[118 132  62 137  91 130 152 110 118 153] : madi
[169 102 145 133  91 130 153 110 118 153] : lunem
[118 132  63 137 128  93 130 167  99 136] : zepu
rest: [169 102]
[145 133  91 130 153 110 118 153]
rest: [145 133]
[ 91 130 153 110 118 153]
rest: [ 91 130 152]
[110 118 153]
rest: [ 91 130 153 110]
[118 153]
rest: [118 132  62 137]
[ 91 130 152 110 118 153]

[149 175 100 156  84 154  79  77 151  71 157 139  92  70 134 192 187 193
 186  63 101 112 152 185 189 174 170  69  72] = gako
[158 155  67 116  95 125 122 170 156  61 140 180 170 188 108 142 141 138
  69  74 120 134 148 177  61 183 134  68 172] = lomo
[143 134  97  63  85 182 161 179 166 134 169  97 153 132 172  82  61 190
 104  93 182  98 192 122 157 106 165 163 150] = tovez
[128 191 107 134 119 152 154  94 195 128 170 183 126 107 107  75 179 116
 101 180  90  62  66 158 122  89 118  79  70] = kaz
[169 156 138 120 176 189 109 185 148 135 163 109  98  77 183 191 120 159
 190  83 162 145  94 167 146  81  80  64 144] = Rima
[166 171  62 130 160  78 142  69 148  83 102  92  86  70 134 191 120 158
 179  89  98 127  83  84 195 163 159 118 154] = buve
rest: [191 120 158]
[179  89  98 127  83  84 195 163 159 118 154]
rest: [183 126 107 107  75]
[179 116 101 180  90  62  66 158 122  89 118  79  70]
rest: [ 77 183]
[191 120 159 190  83 162 145  94 167 146  81  80  64 144]
rest: [ 70 134 191]
[120 158 179  89  98 127  83  84 195 163 159 118 154]

[147 103 143 153 160 122 135 111 129 125 113 121 152 141 144 141 109 178] = Momu
[147 103 143 153 144 122 135 111 129 125 113 121 152 135  99 128 125 129] = vudog
[119 103 143 153 143 122 135 111 129 125 113 121 151 135  99 128 125 129] = veva
rest: [121 152 135  99]
[128 125 129]
rest: [153 143]
[122 135 111 129 125 113 121 151 135  99 128 125 129]
rest: [143 122 135]
[111 129 125 113 121 151 135  99 128 125 129]

[110 110 156 171] : vovuf
[ 86 111 156 140] : badez
[111 110 149 171] : Raf
[133 110 156 172] : bigak
rest: [110 149]
[171]
rest: [ 86 111]
[156 140]
rest: [110 110]
[156 171]
rest: [111 110 149]
[171]

[ 82 167 155 152 165 122] = Zop
[124 138 172  81  85 116] = Fatu
[176 177 158 169 113  89] = Bato
[184  76  94  83 175  91] = kito
[ 81 161 178  96 116 170] = zez
[124 138 172  81  85 170] = Kolu
[166  76  94  83 175  91] = fifi
[180 128 126 136 169  72] = keru
[ 79 170 157 155 167 121] = Lomer
[189 178 161 174 113  78] = git
[ 79 170 156 155  83 176] = kemu
rest: [155  83]
[176]
rest: [ 79 170 157 155]
[167 121]

[145 130  85 123 124 107 196  92 158 129 113 161 103 152 161 156 141] = Kuvun
[105 126 104 148  80 113 157 105  78 129 112 179 103 152 161 157 141] = seg
[106 126 104 148  80 113 157 105  78 131 116 179 103 152 161 157 141] = nepe
rest: [124 107 196]
[ 92 158 129 113 161 103 152 161 156 141]
rest: [105  78 129 112]
[179 103 152 161 157 141]
rest: [105 126 104]
[148  80 113 157 105  78 129 112 179 103 152 161 157 141]
rest: [129 113]
[161 103 152 161 156 141]

[149 117 161 142 124 128 147 174 154 136  86  89 143 155 131  82 160 128
 162 128 141 143 128 141 122 117 150 163 163 146 112 169 131 131 148 144
 148 131 120 161 105 141 127 137 101 149 127  87 161  65 106 136 150]  bitin
[129 128 128 127 128 129 128 129 128 128 127 128 128 128 128 128 129 128
 128 128 127 128 127 128 128 127 128 129 129 128 128 129 128 129 162 146
 129 116 128 128 128 128 128 127 128 128 128 128 128 127 128 128 128]  kige
[149 117 161 142 124 128 147 174 154 136  86  89 143 155 131  82 160 124
 162 128 141 131 128 141 122 117 150 163 163 146 112 169 131 131 148 144
 148 131 120 161 104 141 127 137 101 149 127  87 161  65 106 136 150]  tozar
[155 116 143 126 126 154 143 160 161 110 102 115 141 148 139 105 166 128
 150 134 122 144 124 136 143 113 143 163 161 132 126 161 136 141 160 127
 140 126 119 151 119 147 124 125 120 150 114 105 150  93 117 129 135]  Rik
[152 118 152 133 125 140 143 167 158 122  93 102 141 153 136  94 163 128
 155 131 130 139 126 138 133 114 149 162 162 138 120 165 132 137 155 135
 143 128 118 157 113 145 124 126 113 152 121  98 158  80 111 134 144]  vevel
[150 121 119 105 134 150 133 146 153 125 116 123 143 137 129 111 169 122
 139 127 114 128 112 129 143 111 134 154 151 128 126 138 127 150 162 146
 130 116 131 144 125 137 133 124 132 143 121 115 120 104 118 136 128]  dadim
[151 121 119 106 124 128 147 175 152 124 116 122 142 136 129 112 170 122
 139 126 113 128 112 129 143 110 135 153 151 128 126 137 126 151 162 145
 130 116 131 144 125 137 134 124 133 142 121 115 120 104 118 137 127]  gesu
[143 122 119 110 134 142 134 147 150 123 118 131 154 135 124 116 179 128
 129 128 140 126 122 138 151 103 139 154 172 127 122 141 135 155 152 157
 135 118 134 144 121 137 121  98 135 139 106 113 118 109 111 123 138]  Zol
[155 100 163 152 136 151 162 163 155 140  98  99 144 138 107  72 150 100
 163 133 153 119 120 152 135 133 133 154 171 127 122 173 151 121 148 132
 139 124 134 151  94 137 132 140  81 121 110  81 138  68 122 120 138]  pog
[150 121 119 106 134 151 133 147 152 124 116 123 142 137 129 112 170 122
 140 126 113 128 112 129 143 110 135 153 151 128 126 137 127 150 161 145
 130 116 130 144 125 137 134 124 133 142 121 115 120 104 118 137 128]  Navi
rest: [128 140]
[126 122 138 151 103 139 154 172 127 122 141 135 155 152 157 135 118 134
 144 121 137 121  98 135 139 106 113 118 109 111 123 138]
rest: [139 105 166 128]
[150 134 122 144 124 136 143 113 143 163 161 132 126 161 136 141 160 127
 140 126 119 151 119 147 124 125 120 150 114 105 150  93 117 129 135]
rest: [138  68]
[122 120 138]
rest: [154 172 127 122]
[141 135 155 152 157 135 118 134 144 121 137 121  98 135 139 106 113 118
 109 111 123 138]
rest: [124 125]
[120 150 114 105 150  93 117 129 135]
rest: [162 146 130 116]
[131 144 125 137 133 124 132 143 121 115 120 104 118 136 128]
rest: [104 141 127 137]
[101 149 127  87 161  65 106 136 150]

[143 125 112 120 130 137 147]  sepe
[160 121 111 148 128 153 157]  repif
[148 132 117 139 131 131 146]  guve
[121 125 126 117 127 126 126]  guguf
[152 123 103 138 128 153 156]  kiban
[ 64 152 175 130 126  81  72]  Popo
[124 130 130 112 126 123 126]  los
[131 131 127 133 133 129 135]  Kotag
[106 133 144  99 125 120 109]  gop
[140 125 118 130 130 139 140]  Dobo
[ 91 133 158 124 123 101  89]  lege
rest: [158 124 123 101]
[89]
rest: [111 148 128 153]
[157]

[125  71 126 121 145 149 153 108 139 112 128  92 128 132 170 169 153 105
 125 110 128 124 164 117 170 121 146 146 128] : vamit
[158 145 143 101 129 145 147 109 163 135 118 114 119 119 132 126 136 160
 127 140 117 128 129 121 124 107 159 108 104] : dokag
[124 123 130 146 131 154 151 131 165 147 126 142 126 147 117 137 105 118
 130 135 128 127 124 105 120 125 136 111 127] : Sipo
[143 116 103 139 124 148 118 137 133 135 124 133 137 126 129 141 119 135
 120 141 121 110 133 115 130 109 131 124 146] : Mil
[100  94 145 112 139 154 151 130 152 118 120 107 116 154 127 145 125 106
 137 133 145 170 146 126 135 155 127 153 112] : loguz
[159 144 124 110 152 132 153 118 167 145 112 117 152 135 144 145 125 169
 112 126 148 129 100 164 130 114 129 118  98] : Sesa
[106 195 106 145 137 136 131  94 118 118 170 139 156 139 119 131 108  96
 157 106 191 133 159 143 139 130 143 126 102] : Mur
[136 136  97 132 105 181 110 147 154 160 123 153 132 133 123 144 105 152
 132 151 117 128 129 122 124 118 120 142 155] : gasi
rest: [117 128 129 122 124]
[118 120 142 155]
rest: [154 151 130]
[152 118 120 107 116 154 127 145 125 106 137 133 145 170 146 126 135 155
 127 153 112]

[109 109 122 150 202 107 123 125  92 143  84 125] -> Mera
[123  82 106  88 164 177 137 154 124  79 119 127] -> ripo
[184 109 122 151 119  44  93 194 178 107 170  72] -> Segok
rest: [109 122 150]
[202 107 123 125  92 143  84 125]
rest: [123  82 106  88 164]
[177 137 154 124  79 119 127]
rest: [ 44  93 194]
[178 107 170  72]
rest: [ 44  93 194 178]
[107 170  72]

